(in the rows, 100 means zero)
Rotation paths and how fast each direction turns (degrees each step)
Each turn is a multiple of 5 degrees from 10 to 175, or 0.
Each row of a path follows its step; steps can be skipped.
Rotation 1:
step 1: [95 99 98 82 103 98 98 84 86 91 130 98 90 121 121 94 90 118 86 109 73 111 82 101 94 75 93 93 110 91 87 98 89 75 74 78 95 69 132 104 120 90 105]
step 5: [110 97 101 95 85 106 72 70 112 103 104 120 89 117 102 110 123 108 111 107 102 112 76 94 145 100 95 93 103 88 101 116 105 89 102 99 74 117 74 135 104 98 96]
step 6: [82 104 78 79 125 111 108 103 109 78 115 92 101 124 125 113 137 102 89 118 88 100 96 81 113 83 100 72 115 111 92 103 93 100 122 81 96 86 116 117 118 96 107]
step 7: [106 98 88 96 121 109 82 102 113 69 118 98 71 94 112 108 82 123 130 119 92 86 84 127 89 90 100 102 103 116 99 114 101 85 73 88 95 98 131 98 102 78 112]
step 10: [98 101 97 91 92 104 89 94 112 80 82 110 100 109 107 112 97 117 112 75 104 102 76 91 128 77 97 92 68 113 106 91 82 79 67 112 77 119 114 129 93 106 83]
step 11: [97 93 89 86 87 92 115 66 107 105 109 109 105 99 117 100 130 133 92 117 112 133 98 99 111 89 101 71 125 122 90 100 99 104 87 85 84 111 90 125 116 91 110]
step 12: [101 103 85 100 107 117 80 104 72 86 127 107 80 99 138 106 115 122 99 118 91 79 96 111 121 103 103 72 98 82 83 117 109 85 111 84 92 102 120 90 120 87 97]
step 15: [72 113 124 106 83 110 100 96 101 92 90 114 89 109 136 103 123 101 96 109 92 93 65 77 116 82 106 108 70 99 105 83 118 93 98 92 87 112 102 95 85 89 68]
step 18: [88 91 93 116 123 116 103 106 112 85 124 93 79 66 137 113 120 119 88 115 108 80 96 95 103 82 104 71 118 113 115 109 112 92 88 91 102 94 103 89 79 90 107]
step 21: [81 123 116 88 107 79 102 123 118 85 94 110 98 104 123 91 123 138 99 110 106 99 104 91 137 84 98 102 75 106 109 96 91 120 87 76 77 108 107 115 90 103 96]
step 23: [104 90 87 125 96 89 103 82 110 102 118 110 86 102 111 101 115 124 85 103 95 97 83 128 105 104 126 56 116 68 95 110 120 85 87 89 96 87 100 112 91 95 122]
Directions:
[109 94 107 107 95 95 97 98 109 103 107 105 101 96 106 90 99 98 99 95 95 104 93 97 102 101 98 101 102 103 97 101 93 106 99 97 104 103 101 100 103 99 109]  115
[101 101 106 99 99 105 100 100 111 100 100 97 99 97 96 96 92 105 101 99 109 88 98 97 110 100 97 96 99 96 107 100 107 101 94 101 97 100 95 102 95 96 101]  135
[104 99 103 97 92 98 97 101 104 99 100 95 101 102 96 97 102 97 99 105 102 106 101 102 88 108 101 93 105 99 104 107 98 99 101 107 94 107 97 110 103 95 94]  125
[99 101 105 100 107 104 104 113 102 99 102 101 102 95 107 91 112 96 98 99 94 98 105 99 102 97 96 97 96 99 100 104 107 100 105 102 96 102 102 96 104 99 94]  120
[102 101 99 89 106 97 102 103 97 100 107 103 98 103 105 104 97 100 98 98 99 99 96 102 100 104 100 91 107 103 102 110 105 94 97 107 109 95 99 95 102 95 109]  65
Rotation 2:
step 4: [105 88 79 107 97 103 139 112 94 104 86 113 110 84 117 103 113 110 122 98 81 71 122 108 90 91 104 104 96 101 126 78 103 96 81 110 101 83 110 99 118 91 89]
step 6: [123 83 87 90 74 145 121 104 98 94 114 109 97 97 105 99 114 99 87 97 116 74 105 103 107 106 109 116 108 114 96 101 122 104 86 109 104 87 103 121 98 106 126]
step 7: [68 86 90 114 84 104 114 109 97 110 104 92 107 100 100 106 112 86 116 82 85 83 100 101 97 89 84 95 102 107 110 92 109 81 111 117 90 71 53 107 89 101 95]
step 8: [106 114 84 104 116 119 105 79 116 80 93 118 91 96 87 103 97 115 96 93 100 93 117 105 89 105 115 97 90 118 128 119 124 112 90 102 110 67 74 91 116 106 109]
step 13: [99 97 93 107 96 119 128 127 92 110 97 110 99 94 91 93 116 81 114 110 93 75 104 124 116 96 76 90 96 117 103 109 92 78 107 120 104 83 71 120 109 99 91]
step 14: [93 107 80 111 99 106 129 94 101 90 91 114 100 100 105 106 102 121 84 98 118 89 127 103 95 93 111 107 96 75 130 99 119 125 106 112 104 76 67 99 95 101 109]
step 17: [76 102 103 101 76 116 112 91 109 90 84 108 105 83 107 87 78 95 102 79 82 81 118 102 107 100 124 121 88 107 88 110 118 93 89 117 111 87 69 102 104 121 97]
step 18: [97 90 70 113 91 116 109 97 97 95 116 94 94 110 96 123 102 89 85 78 94 97 95 75 106 119 107 71 109 114 131 113 137 97 91 104 103 106 87 103 109 96 101]
step 20: [89 123 87 106 112 115 141 122 92 95 97 112 124 105 96 106 90 102 77 90 85 90 131 108 100 98 110 101 102 81 119 109 116 109 113 114 102 99 88 102 105 93 80]
step 22: [81 84 80 109 90 124 140 110 106 98 113 112 104 92 95 109 126 96 105 92 119 80 104 104 92 113 107 98 110 115 107 84 100 89 130 95 92 79 106 98 81 108 88]
step 23: [93 113 91 90 95 121 95 98 105 95 94 123 120 90 107 106 100 102 95 99 89 63 129 99 107 92 96 112 98 111 83 97 115 94 84 121 102 71 64 95 110 92 114]
Directions:
[92 95 101 100 100 98 99 109 97 96 98 97 105 95 98 97 97 88 101 96 101 104 91 103 100 106 94 105 99 103 101 100 97 101 110 106 103 103 97 98 100 103 91]  170
[98 101 102 95 101 105 99 93 97 100 105 95 102 106 100 95 100 100 103 91 90 113 97 94 95 100 106 103 91 104 104 106 102 97 103 102 97 97 100 107 103 102 104]  40
[100 98 95 90 98 103 99 102 106 104 105 107 95 104 95 102 103 103 97 95 95 98 88 106 102 106 104 100 99 96 104 98 90 100 94 101 105 104 98 97 93 98 101]  115
[98 102 95 99 97 110 93 101 104 93 91 98 110 97 105 103 93 108 107 102 103 100 95 106 99 98 97 93 97 101 100 98 96 100 95 102 96 103 100 108 101 102 103]  175
[97 98 107 100 92 95 103 96 98 95 99 102 107 102 107 96 99 97 97 97 102 96 101 105 96 105 111 103 105 93 103 99 98 103 99 106 96 93 109 104 92 103 101]  135
[88 95 104 101 95 100 97 104 96 101 98 106 95 106 99 105 106 103 99 105 100 99 97 101 96 94 102 95 96 101 101 105 95 102 101 93 106 91 104 101 109 106 95]  125
[98 90 94 101 102 96 94 106 101 97 95 97 102 102 90 101 101 99 92 100 102 98 100 94 101 102 104 109 105 99 99 106 103 102 95 97 100 105 102 112 103 96 107]  120
Rotation 3:
step 3: [112 98 97 95 88 104 117 96 93 91 111 88 115 90 89 92 74 96 124 105 103 84 100 107 75 103 82 99 112 106 114 105 90 109 104 89 93 111 99 98 131 73 62]
step 4: [109 89 95 87 97 100 99 97 80 108 121 104 92 104 91 107 85 126 126 89 123 113 96 110 91 95 77 90 104 87 110 117 101 120 80 101 83 107 96 64 87 91 108]
step 6: [103 89 118 107 113 114 107 83 64 100 105 103 103 86 87 87 101 124 110 93 123 111 86 89 94 113 110 90 115 74 85 96 112 99 99 90 128 99 82 92 115 114 95]
step 8: [104 90 131 104 104 96 92 115 94 94 82 84 86 96 97 104 111 82 96 107 83 113 76 74 95 121 96 77 115 95 88 109 99 101 99 117 105 86 71 116 119 88 89]
step 10: [90 84 117 92 94 112 91 119 105 106 69 90 95 103 95 78 60 88 81 113 96 99 101 94 108 91 94 91 104 114 109 98 101 97 128 118 83 121 89 111 92 96 93]
step 11: [118 90 108 93 88 86 100 111 103 109 103 78 130 82 96 88 79 88 107 101 114 98 107 104 69 95 107 105 92 108 127 115 99 79 104 112 102 97 71 89 104 102 73]
step 14: [101 91 102 102 95 125 100 75 75 98 103 111 107 111 99 91 104 103 134 97 120 81 111 93 100 119 101 106 89 81 104 107 80 109 108 73 116 103 79 81 89 116 89]
step 16: [95 76 112 96 113 88 92 104 94 96 132 96 96 111 100 88 130 78 110 113 104 98 89 80 105 127 107 90 95 101 91 85 89 109 92 107 124 96 69 96 117 93 100]
step 19: [86 83 122 91 88 90 100 103 107 102 91 88 108 69 78 70 85 66 115 95 98 99 90 92 107 106 101 92 96 103 119 99 97 89 105 116 82 117 96 95 88 116 81]
step 22: [110 92 80 90 101 108 106 91 84 100 94 104 108 93 69 127 91 128 120 92 114 103 100 102 99 104 94 100 86 84 114 117 80 101 104 96 83 115 74 75 80 111 102]
step 23: [82 98 105 111 117 116 113 87 64 90 98 120 96 109 123 117 91 109 108 93 125 83 111 91 105 92 108 105 92 84 100 103 85 115 112 96 104 115 84 102 108 80 76]
Directions:
[98 101 101 101 107 105 96 100 100 101 91 97 94 97 108 107 98 110 97 102 99 93 98 95 91 97 103 101 95 103 102 104 102 89 100 105 100 101 92 104 97 103 100]  25
[94 99 111 99 101 98 96 103 93 97 106 103 97 92 100 95 104 98 97 95 102 101 105 98 93 97 97 109 101 103 97 101 98 95 96 97 106 94 100 90 96 95 97]  145
[100 95 102 101 101 100 92 105 99 105 110 99 92 100 97 104 96 99 93 107 105 96 94 101 103 100 99 96 101 101 102 96 90 93 98 99 94 107 106 95 102 104 108]  125
[104 96 99 104 102 90 104 101 96 100 94 100 96 95 103 96 102 97 96 99 102 94 97 102 95 100 100 95 100 106 86 94 95 110 102 102 100 95 98 103 96 108 104]  40
[100 108 110 99 100 105 106 102 99 97 109 95 106 96 105 107 95 95 99 93 94 97 97 102 99 95 106 96 99 100 103 93 98 107 96 102 99 106 96 97 98 104 94]  90
Rotation 4:
step 3: [98 125 82 102 96 89 83 74 76 99 124 96 95 113 101 76 79 94 95 114 90 119 109 90 86 102 100 108 87 100 129 118 104 111 106 73 73 118 92 98 79 114 105]
step 4: [109 121 99 86 131 118 97 115 98 121 99 105 127 86 91 123 95 86 115 101 75 97 110 93 75 79 105 126 110 91 94 105 97 108 98 104 97 86 133 85 86 100 84]
step 8: [99 85 115 110 96 104 86 89 105 103 85 91 74 90 96 128 97 108 84 92 88 99 105 104 123 102 80 130 67 113 111 116 110 99 109 117 93 113 86 109 113 89 61]
step 9: [76 103 100 89 119 91 93 92 112 94 87 100 121 99 109 113 97 79 113 96 116 122 62 79 122 111 94 97 115 100 95 93 107 85 81 125 125 114 98 101 112 72 111]
step 10: [125 103 88 102 105 105 103 97 117 89 100 84 97 119 69 94 117 120 82 85 99 98 86 94 102 91 65 74 103 119 108 127 88 83 105 98 92 122 67 94 103 103 103]
step 11: [120 81 111 110 136 93 79 113 106 115 124 93 113 95 91 95 78 96 108 137 100 127 101 91 123 118 92 114 106 103 115 90 107 87 107 110 105 84 82 100 87 112 100]
step 13: [119 124 91 84 113 94 73 81 93 101 105 130 75 93 101 105 111 128 85 124 85 130 100 92 92 84 81 92 114 88 93 75 89 104 102 103 101 85 100 106 102 120 96]
step 18: [113 84 77 120 96 113 86 90 87 88 109 75 88 76 92 98 95 59 86 104 87 110 81 89 100 90 107 81 104 113 124 84 109 91 108 112 86 128 113 105 106 88 87]
step 20: [81 76 91 81 72 87 88 84 95 70 82 99 97 92 69 63 82 95 110 106 93 133 98 102 113 101 78 102 105 96 105 100 96 91 102 93 94 106 88 94 93 118 100]
step 22: [78 105 112 94 119 110 92 104 115 106 97 112 107 107 76 75 98 96 94 108 67 103 120 104 87 92 88 109 113 115 94 104 107 127 83 119 60 85 101 73 107 104 114]
step 23: [89 124 84 92 97 95 87 118 91 110 91 118 97 92 115 95 93 98 69 106 95 99 91 101 125 101 107 125 115 64 102 122 117 94 104 82 90 99 92 97 107 114 60]
Directions:
[97 97 98 100 92 102 101 94 86 107 110 94 101 95 100 102 101 106 105 99 95 102 101 98 94 101 102 96 101 100 95 103 105 99 107 100 105 101 108 96 100 102 103]  25
[100 104 105 106 104 96 100 100 92 100 94 105 107 106 97 100 109 103 103 101 99 103 93 101 93 107 105 104 104 103 108 110 104 95 99 103 94 102 100 100 105 99 98]  55
[95 110 104 103 103 104 101 99 99 91 111 107 99 95 101 99 99 97 93 96 95 97 92 101 99 93 99 98 104 96 95 103 101 97 103 112 99 99 100 100 101 93 98]  80
[91 94 100 97 106 103 101 100 99 103 96 97 99 103 97 101 98 105 99 99 94 99 93 98 99 99 98 102 99 90 100 103 105 108 100 92 97 103 96 94 91 87 97]  20
Rotation 5:
step 1: [102 115 101 97 102 96 89 103 128 101 99 104 90 97 98 118 101 122 101 118 106 94 97 79 61 91 92 123 107 102 92 115 84 88 124 74 81 101 112 99 116 101 102]
step 3: [112 87 116 76 103 112 99 108 99 90 100 89 118 97 109 96 107 77 103 77 98 101 95 83 129 101 107 93 99 111 114 102 100 57 96 108 73 101 89 112 118 103 107]
step 5: [98 111 74 128 117 112 65 104 104 93 70 89 105 103 101 89 97 93 105 119 99 107 99 110 95 88 68 99 112 85 91 104 107 95 115 89 85 99 123 103 101 98 102]
step 6: [97 66 92 106 85 125 96 95 108 103 80 111 109 104 99 121 99 105 87 107 123 111 103 87 91 104 123 117 88 100 86 128 90 76 86 108 89 95 116 112 101 87 104]
step 12: [82 122 116 95 92 99 82 95 97 98 116 107 90 110 125 80 71 98 126 95 94 90 113 79 89 92 86 90 118 106 96 85 92 81 117 87 98 87 110 89 116 105 93]
step 13: [103 101 97 106 115 113 93 94 88 93 88 107 78 112 95 104 72 83 97 124 94 108 95 114 87 96 109 141 121 83 92 99 113 108 104 98 73 100 96 110 120 88 104]
step 16: [96 130 103 107 103 92 77 67 98 71 83 106 87 92 106 103 110 89 110 109 90 90 107 96 85 111 92 89 100 109 65 94 85 101 116 111 80 115 89 102 101 102 100]
step 19: [123 109 99 93 89 94 104 102 92 92 99 71 123 101 112 98 108 106 131 79 106 86 79 87 104 106 93 91 115 110 98 84 85 75 99 124 97 122 113 112 106 95 108]
step 20: [68 118 80 101 108 103 113 88 97 105 84 79 94 99 120 110 58 92 103 87 101 107 106 96 98 101 90 85 104 113 75 107 111 101 116 107 88 97 106 80 112 94 111]
step 22: [116 73 99 99 91 115 91 100 106 100 113 100 108 116 62 96 85 128 93 90 127 104 110 91 101 115 111 118 106 97 92 89 107 83 101 108 104 106 125 105 92 79 112]
step 23: [103 100 68 85 97 101 105 91 70 106 93 102 108 112 116 96 106 115 110 97 91 91 121 71 99 125 103 83 111 86 103 77 96 82 104 105 87 100 88 80 101 94 79]
Directions:
[102 104 103 101 104 96 101 103 96 107 108 107 94 103 103 88 98 96 104 103 96 98 105 98 93 98 105 108 92 100 103 98 97 102 97 99 100 100 97 100 97 88 99]  25
[103 99 102 97 106 95 108 106 86 96 100 97 107 103 104 102 103 98 99 98 96 102 89 98 100 96 98 102 103 98 103 98 107 106 99 105 98 95 101 97 107 96 103]  70
[108 107 99 103 94 98 101 92 93 98 102 98 98 101 104 97 95 110 104 102 96 100 99 98 95 102 91 96 102 105 109 106 100 98 107 100 97 107 98 92 96 102 101]  95
[99 100 96 106 107 101 96 94 104 101 106 100 99 104 93 100 96 96 98 101 97 104 86 102 88 97 98 103 98 92 96 103 102 99 107 92 103 95 100 101 99 107 101]  90
[101 97 106 99 100 101 109 97 103 99 99 102 106 109 106 105 96 93 102 110 101 104 103 104 105 105 103 97 95 100 104 103 103 99 107 96 100 98 94 107 94 99 109]  100
[99 97 97 96 99 100 101 100 102 110 94 94 109 98 101 103 102 99 104 103 97 97 92 96 98 110 102 102 100 93 102 107 89 99 100 103 105 101 102 96 96 92 94]  85
[102 96 97 95 94 98 92 100 86 104 93 106 106 104 99 100 93 99 98 100 100 103 102 103 105 92 99 106 99 102 90 102 101 98 104 96 106 104 99 100 95 100 97]  45
Rotation 6:
step 0: [115 90 79 91 111 89 93 101 106 77 94 110 103 94 89 97 108 123 101 125 86 94 98 84 91 70 97 90 103 99 104 138 79 117 89 75 95 72 88 106 103 83 98]
step 2: [107 96 86 96 82 106 130 100 119 96 102 120 114 104 109 74 99 112 84 141 110 92 116 104 112 87 83 81 99 86 92 119 100 88 116 97 127 98 95 80 99 111 108]
step 3: [96 100 106 112 90 101 103 106 104 89 97 117 109 81 94 71 120 119 85 105 94 94 115 98 112 92 64 99 79 123 97 126 93 109 114 98 121 117 115 125 117 103 118]
step 4: [121 106 92 89 90 104 116 92 119 87 122 116 120 80 78 86 92 97 93 92 105 88 133 100 101 89 91 81 80 119 101 119 116 120 99 88 76 90 102 120 102 86 111]
step 5: [127 88 73 86 118 87 107 101 106 74 90 89 107 102 87 90 122 107 81 107 91 93 96 94 93 83 95 89 100 113 75 129 110 110 114 67 78 102 92 98 91 95 107]
step 9: [99 117 87 87 99 107 95 86 115 92 115 105 109 98 61 97 81 83 101 106 101 94 127 101 112 74 79 96 92 106 107 137 97 112 104 77 87 87 105 90 76 99 97]
step 10: [120 127 90 85 109 95 111 96 109 93 93 101 105 100 88 77 121 109 88 119 101 99 89 101 108 87 88 93 106 87 87 132 88 88 124 64 100 115 99 92 79 78 89]
step 11: [101 103 94 107 78 82 111 103 107 106 105 94 74 80 106 72 99 113 97 109 114 79 101 107 107 91 76 67 88 97 84 122 75 107 92 81 114 99 125 104 98 85 88]
step 14: [93 100 82 67 113 97 116 83 110 97 109 87 90 117 68 97 95 106 97 112 92 101 128 116 104 87 65 91 97 122 111 127 113 111 114 88 103 106 105 99 107 94 91]
step 16: [91 93 86 114 92 97 106 102 94 77 108 90 91 80 96 89 94 122 102 114 97 65 96 105 97 71 85 89 88 101 92 134 75 126 87 88 117 100 96 112 118 96 111]
step 21: [110 105 80 107 97 88 93 118 97 90 84 79 102 81 86 83 107 110 103 90 108 77 93 105 90 68 84 85 77 123 83 119 104 128 110 79 102 113 98 106 97 104 120]
Directions:
[103 95 96 102 104 97 103 97 96 103 95 92 97 89 102 97 92 102 98 105 104 96 90 96 98 98 102 90 104 100 99 93 94 103 100 101 104 101 93 99 91 98 102]  70
[99 85 94 99 93 103 94 105 102 96 102 102 97 101 102 102 92 93 96 104 101 101 102 103 103 101 99 93 103 96 101 107 96 101 94 98 97 91 104 98 100 107 97]  160
[101 102 100 99 104 103 95 97 104 103 98 105 98 101 104 96 96 105 99 98 100 104 100 101 105 112 91 93 103 102 99 95 97 95 99 93 109 101 97 109 109 97 93]  90
[102 99 102 102 103 98 97 96 99 102 91 108 99 99 104 103 103 104 91 100 97 96 97 98 92 104 94 103 103 94 105 102 91 103 107 101 89 105 106 103 101 105 100]  145
[95 92 103 111 97 107 115 98 103 103 100 97 96 103 96 99 103 102 98 100 98 106 96 102 101 96 99 98 103 97 100 99 101 93 107 98 100 102 105 98 100 98 90]  85
[100 95 102 99 102 103 94 94 104 101 98 102 98 104 94 98 100 102 99 91 98 109 102 94 99 92 98 99 103 103 105 100 103 101 102 101 95 89 95 110 91 94 106]  80
[100 98 94 101 105 102 100 95 101 100 99 96 101 105 94 113 95 105 107 100 98 99 94 103 99 95 95 108 104 94 99 101 98 108 97 103 101 97 91 98 110 102 97]  45
[96 91 100 91 102 100 107 99 96 95 103 102 98 100 104 98 102 110 100 107 95 94 106 100 97 98 105 99 101 99 113 101 102 96 98 106 104 101 96 105 107 97 103]  25
Rotation 7:
step 1: [89 111 109 83 113 109 89 68 103 99 110 88 103 102 97 86 116 115 108 103 100 109 108 117 118 113 116 111 113 93 93 102 104 96 119 98 112 64 103 128 113 113 124]
step 3: [114 98 120 81 86 91 124 105 89 91 101 75 91 89 108 110 63 84 80 95 101 106 86 114 121 101 96 96 104 99 112 107 116 115 119 107 118 94 106 114 118 102 87]
step 8: [117 117 105 93 94 80 120 113 120 107 97 104 103 102 95 102 83 105 107 97 66 110 115 96 104 107 94 92 114 96 81 96 108 91 126 96 109 93 104 106 91 113 145]
step 10: [93 83 94 113 102 105 106 93 122 90 101 87 100 102 106 96 82 108 100 96 100 98 117 127 127 96 95 108 131 106 109 96 108 106 90 118 100 62 84 113 125 84 107]
step 12: [100 97 108 63 111 74 123 80 115 106 93 90 90 96 88 95 89 90 100 110 90 112 95 103 108 102 108 87 82 82 111 115 100 104 113 102 101 63 109 84 108 122 102]
step 14: [123 78 107 94 110 111 120 95 75 101 121 97 108 94 96 89 109 82 93 87 96 117 109 113 110 109 101 125 111 100 127 102 110 113 85 91 91 87 99 138 109 109 99]
step 15: [111 79 86 104 118 94 114 108 103 86 87 92 102 111 111 105 82 111 78 100 86 93 96 79 91 100 74 85 89 83 120 79 115 95 106 86 110 89 93 108 127 121 116]
step 16: [116 124 101 97 89 100 125 102 107 108 88 93 84 91 95 100 68 101 105 82 68 127 91 84 115 99 116 114 94 94 111 104 85 95 100 83 119 103 112 98 93 96 120]
step 20: [112 103 124 83 112 86 82 75 110 93 77 78 82 68 98 98 89 107 101 106 81 116 111 109 107 107 95 91 93 95 100 96 86 88 104 84 110 75 81 82 102 104 103]
step 21: [109 80 106 88 93 79 117 96 123 112 115 98 98 80 91 99 77 81 98 98 80 95 106 101 117 95 116 119 108 95 84 115 121 94 123 118 76 86 99 115 105 93 87]
step 22: [118 106 111 90 121 130 110 81 86 100 115 93 113 96 96 76 107 103 76 103 91 96 98 104 111 101 102 85 120 94 129 81 107 110 123 105 94 90 103 118 122 106 87]
Directions:
[99 101 103 91 104 95 93 96 99 98 100 100 102 99 109 110 98 103 96 102 101 100 107 108 106 95 103 100 100 99 95 98 98 106 104 106 98 92 103 99 95 97 89]  40
[98 96 102 103 106 105 97 103 100 96 96 97 103 102 98 99 94 102 98 104 102 100 98 102 97 88 106 92 107 97 96 106 108 97 101 106 102 100 99 103 94 110 108]  160
[101 105 104 109 93 98 98 98 93 101 98 106 105 101 98 112 102 107 105 97 100 93 95 103 93 103 102 95 98 104 104 107 97 94 96 105 94 97 102 100 101 104 96]  0
[98 100 103 99 102 100 97 99 104 98 104 102 107 100 88 97 94 97 108 105 103 94 101 100 105 107 108 96 102 97 98 100 101 106 99 94 106 100 97 101 109 105 89]  35
[99 94 96 100 101 109 100 109 104 107 100 107 94 99 91 109 103 90 99 99 98 108 99 103 100 94 105 100 93 99 100 105 96 98 97 98 100 95 102 105 100 97 96]  155
[97 102 94 100 107 103 103 97 96 100 97 97 104 103 99 93 104 100 98 99 100 107 106 106 94 107 98 92 97 90 105 105 106 96 97 98 95 96 99 92 97 95 93]  140
[102 100 108 97 97 98 106 95 103 105 101 106 106 96 96 97 95 97 99 110 99 106 102 95 97 100 100 95 103 102 94 106 96 95 107 101 95 104 112 96 99 94 101]  85
